In the rows, zero is written as 128.
Families of rows that turns and mirrors carry onto each other, the same ones carrying the whole set onto itself: the rest of each named row's family, in list order:
5 families of 6 rows:
q112: [137 144 136 108 126  91 101 121 116 111 125 127 163 147 152  88 130 155
 119 120 140 126]
q856: [134 144 124 115 106  83 106 129 103  99 120 134 158 128 156  89 126 163
 118 125 124 122]
q754: [153 153 141 114 129  84 125 119 121 109 113 127 159 122 158  97 126 156
 127 121 132 138]
q116: [132 142 134 112 119 100 120 119 126 112 138 129 160 149 157  95 108 156
 132  99 132 127]
q234: [117 123 126 136 106 133 128 136 156 106 104 111 141  94 166 109 124 118
 102 124 101 136]
q246: [122 138 124 126 108 135 123 142 154  99  98 101 131 108 171 105 113 117
  90 139 112 142]
q259: [137 148 146 111 118  80 141 123 114 106 115 136 149 130 167 104 128 157
 118 110 129 134]
q592: [100 114 120 131 103 140 104 138 151 108 116 110 145 120 159 100 128 116
  94 123 109 124]
q992: [135 145 125 115 106  81 115 129 104  99 118 136 156 119 158  92 127 164
 121 121 119 126]
q76: [102 127 119 123 101 136 122 144 149 101 115 107 128 112 170 108 122 121
  94 120 102 140]
q654: [122 139 142 106 115  85 121 125 109 108 127 136 152 151 163  98 132 157
 112 108 134 125]
q555: [111 125 125 129 115 152 111 121 156 105 108 104 140 131 170 105 126 115
 107 130 117 113]
q242: [111 114 126 125 118 128 100 133 150 106  95 120 134 105 164  95 126 113
  86 130 126 143]
q121: [117 128 131 135  96 140 135 137 163 101  95 126 132 114 175 113 120 126
 100 126 114 135]
q572: [121 129 131 133 100 144 116 137 163 101  91 120 138 131 171 104 117 121
  90 141 129 126]
q501: [149 162 131 114 128  98 133 127 120 102 117 136 140 139 162  96 118 158
 128 128 140 140]
q789: [133 153 126 109 124 103 115 129 115 104 129 136 143 159 158  89 122 157
 124 123 144 131]
q680: [142 149 126 116 109  81 112 129 106  98 113 133 158 122 157  90 124 163
 119 129 125 125]
q389: [147 151 137 115 125  99 118 118 129 110 125 123 162 148 157  93 102 153
 129 114 140 126]
q179: [113 115 127 126 117 127 108 132 151 105  94 122 132  97 166  98 126 115
  90 126 121 147]
q348: [101 118 127 130  93 145 117 139 159 103 107 127 135 134 170 107 124 126
  95 122 118 126]
q882: [129 151 127 111 120 100 134 129 116 104 133 143 137 141 161  99 125 162
 133 109 129 139]
q310: [109 124 126 130 111 149 126 121 157 105 110 109 136 117 174 112 129 119
 114 119 106 120]
q317: [125 128 126 135 112 137 107 135 156 106  97 103 149 113 161  98 119 112
  91 144 120 126]
q16: [108 129 119 122 105 140 104 144 149 101 110 101 134 128 166  99 117 116
  84 136 118 132]
q967: [145 150 139 116 122  96 133 118 130 110 127 128 158 134 161 100 104 157
 136 102 129 133]
q699: [143 151 146 110 122  83 123 122 113 107 110 129 155 147 164  95 124 152
 109 126 144 126]
q220: [124 133 129 132 117 148 124 120 160 103  98 103 139 116 174 110 123 115
 110 134 115 119]
q26: [104 111 125 125 115 128 103 133 149 106 100 123 132 103 165  97 129 115
  89 121 120 144]
q71: [128 139 135 109 120  88 122 121 116 111 133 135 155 129 156  99 136 161
 130 100 121 135]

The rest of the family of q310: q116, q555, q389, q967, q220
The rest of the family of q680: q856, q992, q242, q179, q26
The rest of the family of q789: q121, q572, q501, q348, q882

Families of rows that turns and mirrors carry onto each other, the same ones carrying the whole set onto itself: the rest of each named row's family, in list order:
6 families of 5 rows:
q210: [112 127 129 116 101 123 151 137  97 118 137 131 120  96 136 138 113 145
 142]
q933: [105 138 116 126 105 123 146 137 106 118 128 136 117  91 122 142 111 140
 141]
q760: [158 129 117  91 137 149 115 124 140 129 118 147 127 119 128 116 127 128
 127]
q496: [163 121 119  92 138 144 118 130 138 133 118 151 129 126 128 120 122 129
 133]
q171: [154 130 122  90 141 140 129 124 146 132 118 145 129 126 120 122 128 119
 130]
q531: [123 144 103 104 143 142 121 123 128 109 127 141 117  97 124 135 103 130
 123]
q695: [132 123 129 109 137 108 124 135 131 144 140 137 129 159 126 123 145 136
 153]
q608: [132 127 126 114 131 110 125 127 135 151 137 138 126 153 119 129 152 129
 146]
q912: [139 121 125 109 129 114 114 131 134 149 129 138 126 149 129 118 153 129
 147]
q966: [108 128 111 126  97 124 143 141 100 120 134 130 123  92 123 131 119 145
 137]
q224: [111 126 116 151 115 132 142 138 110 144 155 129 129 125 138 130 143 147
 143]
q301: [112 125 108 122 104 120 141 146  97 119 135 134 123  94 123 135 107 148
 141]
q153: [111 131 122 122 106 124 148 145 100 114 131 138 122  96 129 137 108 149
 148]
q308: [157 129 120  97 147 149 129 124 142 141 128 145 133 125 137 109 128 128
 135]
q712: [131 119 133 100 137 108 125 128 129 144 140 129 124 153 135 124 145 129
 147]
q104: [111 133 115 125 111 132 150 140 102 125 136 134 124  85 138 125 108 145
 145]
q711: [134 124 128 115 133 114 129 131 130 159 142 137 129 147 137 115 149 136
 156]
q684: [117 118 124 140 113 135 143 133 111 135 159 123 128 139 133 139 149 144
 130]
q809: [114 128 120 148 104 128 145 135 115 139 146 132 126 130 120 144 149 141
 137]
q887: [123 142 100 101 132 139 114 125 117 109 131 140 118  91 126 127 103 142
 124]
q318: [138 115 120 116 133 112 114 137 130 150 134 138 127 154 128 125 148 133
 150]
q172: [156 119 131  90 140 152 132 125 138 125 122 139 128 123 137 123 125 123
 126]
q977: [117 122 121 148 111 136 144 142 111 133 154 132 131 138 126 139 145 150
 138]
q935: [119 112 113 148 107 129 138 147 109 140 147 128 131 134 124 137 145 143
 138]
q597: [119 138 112 101 144 141 116 123 117 105 139 134 112 101 141 137 102 138
 125]
q140: [159 123 125  92 143 149 131 132 141 125 119 145 133 130 128 118 124 126
 134]
q198: [115 118 115 147 107 127 132 141 114 141 146 125 128 135 125 132 157 141
 137]
q899: [125 143 104 100 149 142 121 125 123 118 135 139 121  95 139 118  99 137
 132]
q100: [123 140 106 105 149 144 117 131 123 102 133 141 118 103 132 133  98 140
 129]
q971: [131 135  98 102 139 143 113 130 118 111 133 144 120  98 127 131  97 142
 123]

The rest of the family of q933: q171, q531, q608, q809
The rest of the family of q887: q760, q912, q966, q198
The rest of the family of q172: q210, q712, q684, q597
The rest of the family of q100: q695, q153, q977, q140

Families of rows that turns and mirrors carry onto each other, the same ones carrying the whole set onto itself: the rest of each named row's family, in list order:
7 families of 4 rows:
q187: [117 125 113 117 141 100 130 105]
q411: [123 133 133 128 108 154 125 112]
q245: [120 150 119 113 124 103 135 141]
q22: [140 146 122 140 136 111 124 101]
q881: [112 121 136 122 121 141 124  97]
q58: [121 138 120 119 150 100 131 108]
q123: [122 112 123 111 133 119 152 137]
q782: [122 132 122 140 120 155 135 108]
q102: [129 160 117 132 118 111 136 138]
q219: [143 158 126 129 119 116 143 132]
q888: [130 135 122 129 150 107 131 100]
q334: [116 107 127 106 129 127 149 120]
q817: [122 132 138 130 110 148 118 107]
q803: [128 133 122 126 145 108 119  97]
q55: [131 150 115 132 108 126 134 145]
q697: [130 117 121 120 119 143 149 140]
q407: [123 129 138 133 114 153 130 107]
q10: [121 112 132 101 139 122 140 124]
q512: [126 145 128 144 119 151 123 116]
q704: [122 112 121 105 125 126 147 138]
q830: [125 156 117 126 111 115 128 142]
q728: [133 140 136 139 114 145 118 106]
q600: [120 127 122 123 129 101 119  97]
q350: [115 116 129 104 134 127 134 142]
q780: [125 126 125 129 147 109 129  96]
q291: [124 110 122 111 130 129 156 131]
q103: [131 162 117 128 113 116 127 133]
q861: [137 152 125 135 103 125 139 134]

The rest of the family of q334: q58, q55, q728
The rest of the family of q780: q411, q123, q103
The rest of the family of q245: q22, q881, q697
The rest of the family of q803: q102, q407, q704
The rest of the family of q350: q782, q219, q600

Families of rows that turns and mirrors carry onto each other, the same ones carrying the whole set onto itself: the rest of each named row's family, in list order:
5 families of 5 rows:
q821: [117 116 146 116 141 129 136 140 135 122 140 111 121 113 125 119 126 137
 142 148 152 125 128 126 139  99 154  90]
q493: [125 150 113 135 113 134 146 114 149 124 122 139 130 121 142 151 117 116
 130 135 122 128 143 131 123 137 108 133]
q700: [135 130 123 116 117 139 130 120 140 137 144 122 130  87 121 154 114 146
 148 134 150 133 127 131 142 111 109 128]
q160: [125 126 117 119 118 144 134 127 148 142 142 109 117  98 122 151 118 152
 151 136 156 128 121 132 139 110 113 127]
q774: [127 155 119 139 113 118 146 110 150 114 135 130 130 124 140 146 125 112
 130 136 119 127 146 131 116 140 110 124]
q143: [130 136 118 130 129 126 113 109 116 124 144 119 125 130 118 129 133 108
 104  95 104 142 135 133 114 120 139 136]
q401: [125 148 104 129 102 126 144 113 155 125 130 128 136 125 140 137 122 116
 129 132 124 133 150 127 121 144 117 121]
q532: [124 137 119 129 127 131 107 106 121 118 141 121 124 131 123 142 138  99
 106  93 112 133 133 127 118 122 132 143]
q855: [121 122 149 114 144 137 128 144 131 122 140 117 119 125 123 117 132 145
 145 146 155 125 133 120 135  97 152  95]
q620: [115 123 152 137 155 122 106 156 133 123 130 112 107 131 117 117 158 136
 120 119 142 118 134 119 124 138 143 129]
q768: [114 119 141 106 131 127 133 140 127 126 135 106 130 123 126 117 134 145
 132 137 154 130 132 126 134  91 152  91]
q328: [129 140 102 134 110 127 148 108 157 121 134 125 134 126 140 149 124 108
 133 136 123 127 139 134 123 132 112 120]
q288: [120 120 149 117 139 129 136 135 130 114 136 108 126 107 127 118 134 141
 143 144 155 122 128 128 132  91 153  96]
q222: [117 129 146 131 155 128  98 157 128 128 139 120 104 136 119 119 149 129
 115 113 129 117 132 120 128 134 153 131]
q761: [121 122 109 117 117 136 135 130 138 152 140 116 124  86 118 151 116 150
 146 135 147 130 124 132 135 115 119 128]
q445: [132 134 122 125 118 133 131 125 141 137 145 119 123  81 123 155 120 148
 154 138 148 127 124 133 136 116 111 132]
q339: [116 122 146 136 150 126  93 155 127 127 137 110 105 133 120 118 151 139
 114 118 144 124 130 119 126 137 144 126]
q126: [117 114 142 103 141 133 129 138 133 123 142 106 124 121 122 118 136 134
 136 134 158 119 121 124 137  93 156  97]
q324: [128 137 131 135 140 122 112 109 110 112 143 127 126 125 114 133 141 104
 108  95 113 130 134 129 109 122 133 139]
q464: [126 147 115 140 117 122 145 113 153 123 133 128 132 127 145 147 121 118
 121 135 115 128 143 136 121 142 104 130]
q877: [123 134 124 131 142 125 109 110 112 112 139 130 132 129 126 130 134  99
 110  96 112 129 137 127 111 123 138 134]
q738: [114 120 139 124 152 118 102 158 137 136 129 113 112 142 115 122 154 132
 123 113 133 129 140 117 128 141 146 128]
q80: [114 117 139 130 153 123 103 147 137 127 135 107 105 149 119 124 156 128
 112 122 135 123 133 116 121 138 149 130]
q271: [135 140 118 135 133 130 111 110 115 111 138 135 128 133 127 132 137 107
 100 106 110 128 138 128 109 124 138 139]
q480: [134 130 122 119 120 141 139 131 135 143 144 126 127  92 121 150 120 148
 147 143 148 128 118 136 143 104 111 122]

The rest of the family of q774: q620, q288, q445, q324
The rest of the family of q401: q143, q768, q761, q738
The rest of the family of q821: q700, q339, q464, q877

Families of rows that turns and mirrors carry onto each other, the same ones carrying the whole set onto itself: the rest of each named row's family, in list order:
3 families of 6 rows:
q335: [134 121 117 128 115 104 148 141 145]
q898: [131 137 125 115 109 122 110 133 137]
q567: [102 136 129 119 122 141 129 139 105]
q744: [122 117 121 136 136 118 162 144 111]
q13: [147 130 123 132 123 106 145 132 149]
q39: [136 125 132 128 153 113 153 109 138]
q201: [109 122 124 133 136 124 167 138 115]
q810: [117 128 122 136 123 123 165 149 119]
q764: [122 138 125 122  97 126 119 137 128]
q537: [104 140 136 125 128 145 135 122 104]
q195: [132 132 135 134 156 123 160 114 127]
q141: [122 141 130 113 137 140 118 103 131]
q337: [125 140 139 116 146 134 118 106 123]
q541: [144 118 117 132 124 102 147 140 136]
q879: [121 138 118 114 106 132 114 128 137]
q416: [134 142 138 120 132 129 116 102 132]
q959: [101 139 124 116 122 148 129 127 113]
q361: [141 120 129 133 155 113 153 117 126]

The rest of the family of q810: q13, q764, q537, q195, q416
The rest of the family of q567: q335, q898, q39, q201, q337
The rest of the family of q744: q141, q541, q879, q959, q361

Families of rows that turns and mirrors carry onto each other, the same ones carrying the whole set onto itself: the rest of each named row's family, in list order:
5 families of 8 rows:
q944: [110 130 132 158 136 130 140 105 132 132 136 147 105 124 145 134 107 106
 101 126 145 112 136 118]
q736: [149 167 134 121 146 134 102 118 148 141 126 130 123 134 139 152 148 118
 133 159 117 150 136  98]
q410: [140 158 105 117 126 135 121 100 158 117 137 110 128 127 140 121 127 127
 115 142 129 126 129 108]
q183: [123 152 140 140 148 140 133 101 144 141 145 136  95 126 141 123 130 100
 127 115 158 128 113 140]
q630: [145 154 112 127 129 134 115 104 163 121 135 118 138 115 137 126 126 113
 120 135 124 124 127  94]
q63: [119 146 139 136 145 143 110 131 116 112 126 134  95 122 144 163 131 117
 115 133 154 139 140 138]
q859: [106 123 142 138 136 125 132 118 141 126 133 136 105 141 142 131  89 123
 114 114 131 114 135 125]
q432: [120 145 141 116 157 148 125 108 136 129 139 131 101 141 146 118 129 107
 123 110 146 112 113 142]
q194: [139 161 128 140 122 122 153 119 155 156 140 144 123 143 135 112 133 121
 133 146 119 127 142 111]
q398: [103 122 141 138 151 139 142 115 126 134 129 144 105 136 142 127 104 117
 110 124 127 104 141 120]
q876: [157 173 142 122 131 131  99 122 157 136 123 143 125 125 137 149 151 124
 122 143 120 147 136 113]
q255: [123 150 154 139 148 122 118 124 114 144 112 156  89 154 139 156 106 102
 128 125 130 136 124 111]
q438: [136 171 121 128 130 114 113 119 134 125 103 171 120 146 119 150 141 110
 139 148 120 131 137 101]
q514: [124 144 149 121 145 129 124 103 145 135 138 132  99 149 143 124 111 104
 133 103 138 116 110 141]
q990: [144 141 111 138 122 122 126  99 149 119 128 136 136 127 143 112 127 134
 120 127 123 117 144 101]
q355: [124 147 146 126 152 134 123  91 133 138 144 124 104 149 146 119 118 105
 127 119 140 126 109 142]
q190: [130 155 121 129 133 124 147  96 144 158 130 130 127 135 130 117 122 116
 142 152 106 128 137 105]
q896: [133 153 122 136 136 125 137 110 154 155 133 132 136 122 127 118 125 107
 149 144 112 135 135  98]
q150: [119 150 152 126 131 146 101 127 132 108 123 137  96 134 138 166 114 117
 124 126 150 135 118 132]
q805: [127 166 117 124 119 116 123 123 137 128 102 165 127 125 126 147 135 112
 135 141 116 142 145  92]
q603: [107 143 150 112 140 139 106 126 135 108 123 138  90 147 143 161 119 125
 128 128 144 133 128 137]
q386: [142 151 128 131 129 127 134  99 152 146 135 138 133 128 133 105 142 127
 155 130 122 129 134 124]
q710: [108 128 134 147 152 138 143 114 133 152 136 135 106 128 156 126 111 123
 123 116 127 113 139 124]
q831: [161 176 140 121 134 133 106 126 150 148 123 132 112 137 134 154 139 119
 136 148 121 147 125 105]
q886: [ 99 127 132 141 141 132 137 100 130 120 130 131 102 134 139 128  92 124
 113 127 133 119 136 121]
q642: [131 162 114 124 111 126 120 131 134 122 106 146 123 129 129 161 121 114
 134 151 121 133 138  88]
q593: [ 96 155 134 129 146 144 116 138 131 120 115 155  95 131 134 172 125 112
 127 134 142 123 131 130]
q452: [117 145 153 122 153 119 115 113 118 135 114 155  86 165 147 157 113 109
 124 125 124 125 130 118]
q228: [127 163 144 132 166 132 105 128 128 143 120 155  91 151 149 165 130 103
 109 128 132 122 123 120]
q955: [147 167 113 129 109 136 136 103 164 112 134 135 121 130 135 122 134 122
 117 132 132 110 131 110]
q109: [119 144 125 125 145 145 127 100 137 128 136 127 110 126 160 126 125 107
 125 101 143 104 115 136]
q569: [133 171 114 124 118 127 136 132 126 115 105 149 111 135 126 149 138 125
 142 147 118 132 155 106]
q285: [129 155 144 140 158 127 124 108 102 139 112 154  86 137 140 159 130  94
 126 126 132 128 135 123]
q527: [102 144 146 125 133 150 106 141 132 111 119 148  95 129 144 157 122 114
 118 125 143 125 131 134]
q737: [147 167 135 130 137 130  97 132 155 121 122 149 118 137 125 153 147 136
 124 154 128 144 141 115]
q368: [124 161 111 120 129 129 115 114 135 118 107 144 125 126 130 157 135 110
 141 155 119 138 142  83]
q503: [140 153 128 123 141 121 144 104 148 156 134 143 141 130 129 115 142 120
 141 144 116 136 139 113]
q384: [143 150 108 120 130 129 129  98 156 111 127 133 138 117 132 124 133 130
 112 132 127 123 139 101]
q450: [169 177 138 123 131 130 113 124 135 131 125 136 114 146 142 149 153 124
 123 148 117 132 143 119]
q449: [123 155 156 132 156 133 112 124 122 148 112 161  82 149 147 148 124  97
 119 117 124 122 126 119]

The rest of the family of q990: q438, q386, q710, q593, q228, q109, q737
The rest of the family of q805: q432, q398, q876, q527, q503, q384, q449
The rest of the family of q450: q944, q183, q63, q194, q955, q569, q285
The rest of the family of q255: q410, q355, q190, q150, q831, q886, q642

